These are runs of 4 systems, one row a step. Runs of the same system follow the same rule from any start.
(in the rows, 128 means zero)
seq 1, C (6 x 28):
[126 150 77 137 126 90 103 139 105 164 153 150 172 104 140 141 169 121 98 92 115 167 133 156 118 166 97 153]
[140 123 69 149 98 95 119 105 102 134 129 127 167 114 128 167 130 135 142 86 102 144 151 178 158 151 140 153]
[157 119 97 147 102 128 130 113 137 121 106 109 142 130 119 168 95 139 172 110 108 106 148 160 179 124 160 123]
[168 147 134 122 129 157 135 143 167 132 97 108 125 124 119 132 86 131 166 126 128 98 135 138 165 111 136 96]
[156 158 153 109 144 156 124 171 165 149 118 122 138 118 124 113 114 122 122 138 134 126 127 122 135 117 107 101]
[141 159 136 96 135 123 115 160 137 156 133 143 145 107 132 116 142 119 91 132 127 158 131 131 109 139 83 130]
seq 2, R (6 x 28):
[159 152 138 111 135 144 130 153 152 146 115 123 148 103 116 120 113 122 126 124 129 138 140 141 145 122 112 114]
[139 151 124 118 135 118 114 151 136 154 138 142 151 112 128 119 147 119 101 124 127 150 130 136 120 145 91 132]
[117 132 120 144 137 112 117 136 112 137 154 137 151 133 139 126 161 127 108 118 138 147 118 124 111 147 106 135]
[104 109 125 163 137 130 127 119 114 113 144 118 143 141 139 126 143 132 137 119 140 128 113 110 126 131 130 120]
[119 109 139 153 136 141 133 120 131 107 123 108 129 137 126 124 113 128 155 128 138 109 116 113 143 118 137 109]
[142 135 140 126 131 149 133 137 146 120 116 115 124 135 125 119 100 130 151 129 130 111 123 125 146 118 135 108]
seq 3, J:
[100 87 147 140 113 127 141 83 112 74 132 115 94 162 124 128 110 146 157 140 140 112 125 111 130 114 166 140]
[131 100 133 122 96 140 142 92 137 90 100 111 91 140 111 146 77 144 176 140 119 102 145 130 162 113 177 132]
[171 129 112 112 103 138 139 110 149 127 87 118 130 95 102 163 74 143 172 123 108 121 175 163 189 108 159 128]
[176 147 101 118 125 141 143 135 141 158 84 118 189 57 99 151 105 128 151 91 109 155 173 181 186 113 132 121]
[153 146 116 135 167 146 135 159 143 174 113 123 216 63 107 128 160 124 113 68 143 179 139 144 142 124 105 113]
[116 136 142 154 195 146 134 161 130 165 145 124 194 91 115 94 192 113 92 75 174 175 102 105 101 124 91 109]
seq 4, Y:
[89 107 145 162 166 134 130 131 116 129 153 124 157 129 125 105 176 122 110 107 165 152 101 93 102 127 116 121]
[109 112 145 145 167 144 141 130 128 142 137 122 175 98 106 108 157 131 113 84 163 173 120 109 122 118 123 125]
[129 120 145 110 148 139 143 123 131 140 118 135 157 84 108 108 131 129 110 96 141 182 141 131 129 115 116 136]
[136 138 139 74 118 125 138 126 122 129 119 143 141 95 118 111 113 135 100 119 125 178 155 143 125 126 123 151]
[121 137 121 70 87 103 126 117 106 125 133 153 110 128 132 125 106 137 95 140 104 156 149 154 114 140 138 173]
[103 120 119 104 84 96 119 100 94 103 144 146 79 164 148 128 113 130 113 160 99 125 132 137 107 143 143 165]

Name the system that made each run.
seq 5:
[100 98 157 129 136 127 142 99 112 99 138 132 122 125 117 112 126 133 116 129 138 151 129 116 113 117 127 146]
[106 104 169 124 132 138 141 113 124 94 135 126 104 144 123 106 113 131 127 150 140 127 121 105 112 113 130 132]
[120 126 158 102 118 138 133 124 131 108 126 131 79 156 135 107 100 125 125 162 120 104 120 115 114 123 133 129]
[134 145 128 94 95 118 118 127 129 124 124 136 73 154 145 127 95 122 125 166 100 103 128 138 120 140 130 136]
[145 149 101 96 83 99 113 121 121 124 124 140 101 145 145 145 97 129 124 149 92 119 146 161 131 149 127 152]
	R
seq 6, 5 rows:
[115 120 141 104 128 120 138 112 114 124 135 142 142 102 114 115 125 132 103 114 128 178 143 133 121 126 122 155]
[98 104 154 129 139 123 135 107 110 114 146 139 130 122 120 108 139 128 106 127 144 160 128 114 104 123 120 147]
[98 103 168 132 136 133 137 113 115 94 144 126 111 151 130 105 126 131 118 146 146 131 115 97 104 118 129 133]
[115 121 159 115 119 139 133 122 130 99 135 126 82 174 141 109 103 128 129 162 129 101 111 104 111 121 140 125]
[135 144 132 101 94 125 120 126 134 116 119 129 70 167 147 124 90 123 135 169 102 90 121 130 126 136 137 132]
	R
seq 7:
[121 108 137 190 165 141 132 123 135 121 132 109 163 122 123 127 152 124 153 96 153 124 109 108 139 121 116 101]
[144 119 143 152 168 159 140 136 152 142 115 111 182 89 102 126 128 131 143 83 156 148 129 127 152 103 120 100]
[165 146 143 104 147 148 144 145 153 149 102 126 164 81 107 119 118 125 122 108 132 160 150 145 145 113 109 118]
[163 164 115 73 103 117 123 148 129 152 113 143 142 99 126 132 110 129 102 128 103 159 159 168 136 134 118 145]
[146 152 93 76 69 89 113 122 107 132 134 152 115 134 139 148 104 135 103 140 88 149 162 175 131 152 135 174]
	Y
seq 8, 5 rows:
[112 149 159 105 167 139 126 161 134 157 137 141 138 101 130 84 157 113 82 124 152 166 110 103 89 128 85 117]
[108 126 124 113 128 101 124 121 99 135 155 152 159 104 123 118 159 128 82 110 133 194 139 132 103 145 110 168]
[117 107 95 118 84 86 126 86 88 105 135 141 130 125 129 158 122 143 123 115 107 158 151 167 128 145 146 173]
[125 107 109 136 88 115 128 96 118 95 124 119 99 161 134 155 95 142 159 141 110 99 136 142 147 133 165 142]
[128 122 137 144 123 145 127 130 143 117 119 109 87 166 140 127 100 127 161 150 123 72 105 114 137 123 143 101]
	C
seq 9 (5 x 28):
[119 125 120 117 114 101 121 115 106 126 145 142 134 120 125 128 136 129 106 125 119 161 141 144 120 143 118 159]
[124 120 102 126 95 99 118 102 106 113 129 136 112 137 137 147 117 134 131 129 109 130 137 151 130 141 138 148]
[128 122 116 138 106 126 121 118 123 113 127 117 110 159 139 144 109 135 146 135 117 102 124 131 138 132 147 123]
[127 127 137 145 136 147 128 136 141 123 125 115 118 148 137 121 120 125 146 133 133 98 108 112 132 126 128 103]
[127 129 148 147 159 150 131 145 147 136 135 119 148 126 126 108 143 124 131 118 151 128 108 103 127 125 110 102]
	C
